(in the rows, 128 means zero)
A single turn carries every row of the set below to another of its rows. Some are shown first; where does it send the rows asked next?
kidu: [130 157 146 142 141 137  91 145  87 127 122 103 135 136  89  86  85 141]
vilas: [143 117 128 104  89 124 138 153  80 141 129 119 136 101  76 142 133 123]
boten: [147 151 144 108 112 121 138 107 104 121 112 122 116 101 109 123 138 166]
ledu: [153 137 160 119 135 132 146 133 109 135 112 137 104 108  84 102 113 111]
zufi: [121 120 124 121 102 156 130 131 111  96  81 121 142 114 112 122 110 137]
dakug: [127 165 132 130  98 112  84 147 104 140 128 108 130 154  65 106 112 114]
Ruk: [130 158 133 106 104 120 115 154 105 180 113 141 125 124  62  94 100 130]
tad: [123 148 135 130 106 110  62 144  81 134 109 128 133 131  89 103 138 154]
gubit: [141 122  83 115  98 115 100 132  84 139 118 118 109 137 100  98 107 132]
fuzit: [142 151 127 118 112 128 146 141 117 131 111  88 194 127 104 108 132 129]
did: [145 126 175 119 105 149 123 144 110 135 112  76 164 131  87 110 107 137]
mabit: [164 131 130 120 113 112 116 126 125 150 100 127 185 148  96 129 137 139]
zigal: [130 135 146 123 135 108  77 142 112 131  86 119 166 143 121  95 109 141]
zik: [128 136 120  90 135 156 118 115  81 136 119 118 141 117 120  82 140 116]
Katen: [109 143 102 115 103 124 138 133  78 133 118 122 183 137  83 105 114 150]
Nukop: [161 131 128 117 140 124 133 166  86 153 105 121 175 130 113  89 123 117]
tukod: [184 135 124 104 116 132 138 137 112 132  91 146 140 138 111  98 128 149]
paze: [116 141 130 100 110 134 142 144  97 125 123 132 103 108 109 112 150 123]
tole: [150 136 130 115  89  89 109 138 119 133  92 107 168  99  77 106  95 117]
gofo: [161 141 142 132 124 121  91 134 117 138 107 107  97  95  89 101 120 150]
Binar: [106 145 139 127 105 124 103 100  83 126 110 101 140 126  72 131 111 105]

vilas moves to Binar
tukod moves to gofo
Now find these:
tad moves to mabit
gubit moves to tole
did moves to zik
fuzit moves to paze
ledu moves to kidu

A single turn carries every row of the set below to another of its rows. Some are shown first; where does it send the rows asked next?
riv: [136 138 121 149 139 156 137 138 138 128 117 160 137]
genov: [113 123 143  84 146 133 108 115 126 116 132 118 109]
Dut: [129 114 149 138 121 104 146 145 123 130 133 146  90]
Sefut: [117 159 134 163 137 142 134 129 115 104 126 120 149]
dala: [124 117 142 126 110  95 141 139 111 127 135 139  90]
gegaz: [121 119 147 117 122  83 132 118 108 105 146 112 122]
Lem: [128 127 114 142 115 136 135 133 139 125  91 144 164]
Zef: [105 129 117  99 116 125 151 109 129 147 155 119 145]
Bam: [134 118 117 142 122 138 158 140 126 135 109  86 126]
mipa: [115 136 122  94  85 120 132 133 108 113 137 142 121]
vuna: [145 130 131 148 144 146 159 130 160 116 130 119 136]
fori: [102 149 145 111 131 121 101 106 130 109 128 126  95]
bula: [118 144 151 136 137 121 159 135 140  90 116 123 145]
vude: [129 134 101 129 111 144 105 146 105 126 122 113  99]
Regi: [136 113 127 146 143 112 135 141 109 127  87 120 131]
mabe: [123 119 127 153 124 147 166 129 126 131 104 105 135]
Muf: [119 130 141 136 136  90 129 107  94 108 129 108 124]
vev: [137 114 146 128 119  86 133 142 145 118 129 151 114]
Sifil: [154 126 136 129 116 147 144 153 140 100 129 145 126]
lenov: [103 137 129  97 137 153 105 110 124 130 138 115 100]
lafiv: [134 137 107 155 115 134 125 122 142 150 157 116 140]
Maki: [141 110 137 148 130 127 137 143  99 113  94 129 140]
tam: [134 131  99 137 116 128 117 143 130 133  92 139 153]
Tekaz: [112 129 155  82 139 128 114 112 125 112 132 123 107]
vonef: [114 144 135 102 141 132  99  93 139 120 138 109 132]
fer: [125 142 101 143 114 124 125 109 138 156 153 115 145]
gugi: [126 142 134 120 121 154 148 146 123 104 135 127 163]
zagob: [112 132 130 114  98 103 120 131  96 117 145 147 111]
tarim: [150 114 114 112 136 115 105 136 127 109 119  90 137]
sodop: [112 138 131  99 144 127  93 101 142 116 131 112 125]
fuf: [ 99 145 113 136 133 109 127  93 119 148 142 130 145]
Buba: [101 145 132 109 132 128  95 107 136 114 130 121  94]
gakog: [143 159 119 138 142 107  90 126 142 122 137 116 125]
ditu: [133 115 142 119 115  77 130 134 126 116 128 142 113]
Popel: [145 134 128  98 134 151 127 150 114 142 152 113 109]
rira: [113 161 121 127 130 129 125 137 140 145 128 141  86]
Bak: [117 110 117  91 142 134 150 138 136 146 104 123 114]
bub: [110 130 123 103 118 118 164 105 135 130 143  97 141]
div: [110 139 107 135 143 108 121 119 153 132  93 122 110]
Nito: [104 146 132 100 132 157 107 104 122 135 140 118 113]
bodor: [128 128 108 126  92 127 146 155 144 119 100 123 118]
leti: [132 122 109 123 128 132 133 115 122 164 152 120 156]
butat: [146 117 117 135 133 139 126 126 126 156 154 125 156]
gub: [132 127 125 144  88 133 146 147 136 101 105 120 126]
deroz: [107 151 141 134 130 142 151 145 113 109 113 158 131]
vufes: [150 131 140 166 145 133 135 138 126 102 120 134 119]
lofot: [141 126 144  97 165 106 133 132 150 132 127 120 127]
Rak: [102 152 108 129 128 116 122 101 103 144 122 152 141]

tarim moves to div
leti moves to ditu
Now find these:
Sefut moves to deroz
rira moves to Popel
Muf moves to Rak
Tekaz moves to vonef
tam moves to bodor
lenov moves to genov
Lem moves to gub
zagob moves to Zef
lafiv moves to Dut
riv moves to Sifil

